In the rows, 128 means zero.
T: 3 groups of rows, each row roughly a mix of its group's hidden directions:
T (105 x 13):
[[112 152 151 112  91 133 191 112 103 156 167 124 159]
 [166 137  73 101 110 124 143 116 115 165 113  81  92]
 [ 96 144 161 106 133 140 142 122 181  93 103  97  80]
 [ 75 122 110 123  68 110 175 131 152 113  99 142 124]
 [121 165 142 171 181 134 128 115 160  92 109 137  84]
 [112 110 139 132  72 102 122 136 112 150 156 153 194]
 [100 128 130 178 165 140 125 142 115 166  91 176 160]
 [135 135  96 113  97 132 171 121  84  94 189 138 140]
 [118 103 164 127 202 150 155 153 134  89 117 144 128]
 [131 130 161 125 178 143  85 129 166  80 117 114  89]
 [145 142  93 168  88  82 108 121 112 166 143 142 168]
 [112 133 112 102  41 106 104 109 140 153 121 114 130]
 [126 155  78 104  80 122 153 121  97 116 178 108 146]
 [156 140  68 157  70 118 118 120 109 148 161 112 113]
 [125 193  85 169 130 131  93 107 105 160 140 131 140]
 [115 145 121 151  74  96 120 118 113 176 144 147 183]
 [116 123 167 136 198 154 131 137 154  90 102 136  97]
 [107 116 154 104 149 110  69 126 132 128  91 166 177]
 [137 120 171 144 194 131  81 150 163 121 113 109 128]
 [149  99 169 147 185 136 125 150 167 116 104 109  89]
 [162  88  76 153 106 106  71 148 133 115 123 130 112]
 [118 136 129 105  89  97 180 103 108 174 108 152 164]
 [155 115 139 154 185 141 160 162 146 102 149  88  99]
 [111 138 174 137 192 135 141 131 169  99  94 126 103]
 [148 132 150 155 194 144 121 158 154 110 146  81 107]
 [ 97 121 184  77 156 139 116 133 144 154  89 116 156]
 [ 87 154 114  84 102 133 190 113 122  85 138 129 126]
 [170 102 118 175 123 111 102 151 116 190 143 117 154]
 [152  86 175 124 100 116  83 112 139 173 101 150 125]
 [144  94  70 119 107 120 115 128  78 127 122 180 150]
 [174 136  73 161 149 146 108 128 105 105 158 120  86]
 [185  74 114 130 132 124 127 160  97 162 156 109 150]
 [163 106  74 160 111 121 114 150  85 152 164 134 156]
 [123 181 105  80  84 120 111  94 131 130 143  85 118]
 [103 127 176  85 122 134 115 102 169 110  82 130  91]
 [160  85 154 125 178 122 111 130 108 157  93 170 150]
 [ 86 153  90  95  90 118 188 123 112 115 131 130 153]
 [154  89 164 122 181 119 106 128 146 136  71 148 112]
 [146 127  74 145  73  97 109 115  97 158 137 152 153]
 [176 122  87 178 150 111 102 130 124  87 147 143  96]
 [ 91 151 117  95  64 124 114  89 109 132 122 167 149]
 [147 122  98 147 111  91 125 135  99 188 129 139 186]
 [ 97 191 102 142 126 144 164 128 105 129 175 109 155]
 [116 152  63 151 111 106 125 140 104 172 123 125 175]
 [106 162  81 134 166 125  95 148 160 109  96  86 114]
 [ 71 138 119 151 113 133 197 138 138  95 120 156 128]
 [159  85 187 133 179 131 113 133 146 145  94 139 112]
 [148 139  74 128  80 121 114 118 113  84 178 119 107]
 [ 90 127 109  80  98 157 160 114 102  79 134 161 119]
 [108 132 143 164 115 155 205 139 135 111 160 122  99]
 [144 121  99 162  87 112 114 131  90 175 155 151 172]
 [102 130 117  87  96 127 175 122 148  67 129 114  94]
 [162 128  71 121  86 106 113 120  95 180 133 115 144]
 [139 110  91 112 126 133 148 122  89  62 157 172 125]
 [172  81 119 167 112 112 151 152  99 162 160 140 154]
 [130 128 157 101 177 153 133 125 156  80 112 107  76]
 [159 113  82 116  87  97 168 125 142 111 122  98  83]
 [102 149 146 151 109  92 108 132 132 171 133 138 201]
 [169  94 151 122 197 133 115 146 148 107 109 108  96]
 [115 135 146 147 186 145 136 132 159  73 105 138  84]
 [114 168 132 186 189 141 117 121 145 112 107 150 105]
 [159 103 155 132 164 135  84 146 152 174  99  89 114]
 [124  98 186  98 168 159 129 135 148  82 124 129 100]
 [ 83 130 191 116 111  98 136 132 161 114 131 138 178]
 [111 125 176 154 179 147 143 171 149 148 141  93 155]
 [111 105 180  99 174 149 120 127 154  96  87 146 104]
 [107 101 173  85 171 139  96 138 138 134  82 141 154]
 [170 129 128 167 135 136 114 132  84 164 186 134 158]
 [143 145  89 165  81  94 101 125 113 170 152 125 162]
 [ 91 133 188 109 175 151 135 123 158 113  87 138 114]
 [182 139 128 166 165 115 117 134 153 143 137  76  91]
 [168 104 115  76 107 120 133 107  73 123 159 153 152]
 [ 84 148 200 104 122 131 139 113 169 145 102 115 131]
 [119 151 122 160 178 155 119 121 143  73 118 147  77]
 [104 167 135 148  73  83 114 101 139 154 133 144 168]
 [106 110 187 112 122 121 141 127 134 187  96 143 170]
 [141 158  62 136 119 131 126 115 128  82 140 111  74]
 [160  95 141 138 187 144 111 138 144  91 106 134  77]
 [128 157  71 160 102 123 133 153 131 124 171  75 127]
 [ 80 136 192  87 135 136 132 125 151 150  98 122 158]
 [ 96 167 165  75 122 129 136 102 144 167  98  99 141]
 [134 111  81 143  84 112 150 131  83 160 138 163 166]
 [139 167  85 170 138 114 144 111 151  98 113 123  69]
 [126 127 169 155 198 133 146 135 159 137  82 132 108]
 [ 90 159 131 125 162 151 107 118 157  68 103 137  90]
 [168  98  91 187 122 106 125 155 104 133 165 143 149]
 [113 156 125 119 105 127 111 100  84 174 134 166 182]
 [133 173 100 206 156 108 129 119 145 119 119 142 105]
 [110 138 153  76  89 124 140  88 100 159 119 162 162]
 [138 130  79 137  74 112 132 127  86 150 167 139 167]
 [ 83 125 169 139  87 106 125 127 137 122 142 170 184]
 [152 113  97 145 157 121 103 162 165  98 119  78  87]
 [143  62 169  81 149 164 132 150 112 141 119 129 131]
 [124 135 163 122 150 124 125 150 141 195 121  79 170]
 [144 141 106 130 185 171 119 123 125 101 111 118  65]
 [109 136 181 129 154 134  88 116 165 162  73 129 119]
 [148 152 131 175 162 135 155 150 147 114 171  77 104]
 [ 99 147  75  88  64 129 139 105 119 119 112 128 110]
 [138  81 166 127 187 169 134 145 124 132  96 148 105]
 [157  74  93 102 107 152 127 146  78 168 131 132 139]
 [108 111 159  89 161 178 157 136 139  90 116 116  86]
 [115 142  95 124  70 104 134 119  97 170 140 142 180]
 [148 155 129 164 202 142 115 151 124 154 143  91 141]
 [119 120 189 148 160 153 111 152 173 147 118  88 109]
 [ 96 109 186  89 164 161 136 131 149 103  95 138 113]]

one row of each group, then the others: which group is each in?
[159  94  84 164 159 152 146 167  97 106 160 131 117]  <53>
[126 126 164 102 173 165 119 123 147  72 126 120  81]  <104>
[165 113 150 154 138 131 151 133  85 177 170 141 168]  <10>

[157 133 115 108 122 127 150 143 144 107 168  51  99]  <10>
[107  98 177  65 136 145 146 132 154  91 108 117 109]  <104>
[110 157 143 125 135 104 152  92 141  58 124 175 116]  <53>
[143 119 139 195 141 128  98 140 109 121 174 170 157]  <104>
[ 89 134 181 130 169 140 139 124 167  90  93 149 108]  <104>
[ 90 124 177 125 123  96 167 128 181 101  94 137 128]  <104>
[148 102 142 133 178 114 118 159 119 183 108 117 179]  <53>
[164 111 152 160 171 143 110 142 162 126 119  96  72]  <53>
[ 90 167  95  93  87 131 172 112 112  94 154 124 135]  <10>
[138 186  93 147 109  95 131 102 154  98 144  96  93]  <104>
[108 158  65 113  71 117 136 120 100 118 157 125 151]  <10>
